In the rows, zero is written as 128.
One turn moves every row onto another: examples first, then more rows asked:
mudo: [169 102 140 142 125 127 154 115 162 120 135 132 132  79 148 100 118 140]
geruk: [128 123 104 103 124 142 140 109 143 103 149 136 135 134 133 118  94 127]
denu: [104 135 121 146 117 123 165 139 161 133 130 134 119  92 145 109 128 128]
Zisa: [144 101 110 144 111 103 156 133 148 127 117 133 152 133 130  93 111 125]
beso: [103 132 127 126 113 136 131 134 119 111 132 169 156 122 147 134 105 121]
sak: [114 122 128 148 142 115 134 139 147 163 136 133 154 108 158 107 125 127]
Medol: [131 117 126 125 136 161 161 117 108 118 146 150 120  80 153 119 115 139]
nupab: [110 136 125 130 125 112 174 138 163 130 111 144 128  92 152 107 123 154]
bog: [148 132 129  94 132 119 163  94 137 113 130 153 124 113 140 124  89 133]
kosa: [127 106 143 159 140 109 143 134 147 125 145 153 160  78 160 104 112 137]
zako: [102 130 129 131 103 134 144 123 119 122 143 172 146 119 139 135 110 123]
pip: [122 105 139 151 143 111 131 135 152 111 136 151 162  83 165 112 118 136]
zar: [117 129 140 141 145 108 128 134 145 154 120 134 154 107 162 107 126 125]
Gopa: [152 133 132  98 125 122 163  95 132  97 130 156 131 115 147 121  95 144]
viga: [123 122 130 120 145 158 156 123 103 111 129 150 127  80 164 112 109 138]
sisim: [131  80 119 138 140 113 151 121 138 149 124 149 160 102 172 104 123 138]
fur: [129 139 141 120 141 156 149 133 116 112 133 150 125  77 144 111 105 152]
rugo: [141  95 114 138  97 111 151 123 155 139 116 144 151 134 144 109 123 122]
dul: [131  85 118 138 146 116 145 130 129 136 113 141 156 104 176  97 127 132]
Vik: [167 104 139 109 121 143 131 115 117 123 120 160 156 118 142 116 100 147]
vem: [140 109 117 144 103 109 153 142 150 124 111 139 161 135 140  90 113 140]
vabu: [131 129 102  99 121 145 145 110 135 104 138 136 135 142 143 120 106 137]
tasof: [163 108 128 126 133 134 140 130 174 121 133 127 141  95 151  98 118 159]
ves: [155  99 123 128 136 127 143 116 176 116 142 125 132  90 142  97 115 146]
tema: [132 140 117 124 130 129 172 118 113  98 134 133 128 115 127 103  87 123]
pefun: [100 132 116 116 111 142 140 141 117 128 120 163 146 130 138 125 109 135]
nesa: [109 133 123 130 126 100 171 130 167 132 121 144 118  94 142 109 118 136]
kulis: [162 121 146 111 131 143 124 109 112 137 122 147 154 119 151 120 104 129]
nupes: [166 117 142 121 119 143 133 108 109 143 137 152 146 124 143 117 107 125]
rafev: [135 157 124 123 127 133 163 123 115  96 137 132 127 120 134 104  96 132]

dul -> bog
beso -> Zisa
Vik -> mudo
Now these:
nupes -> tasof
rafev -> sak

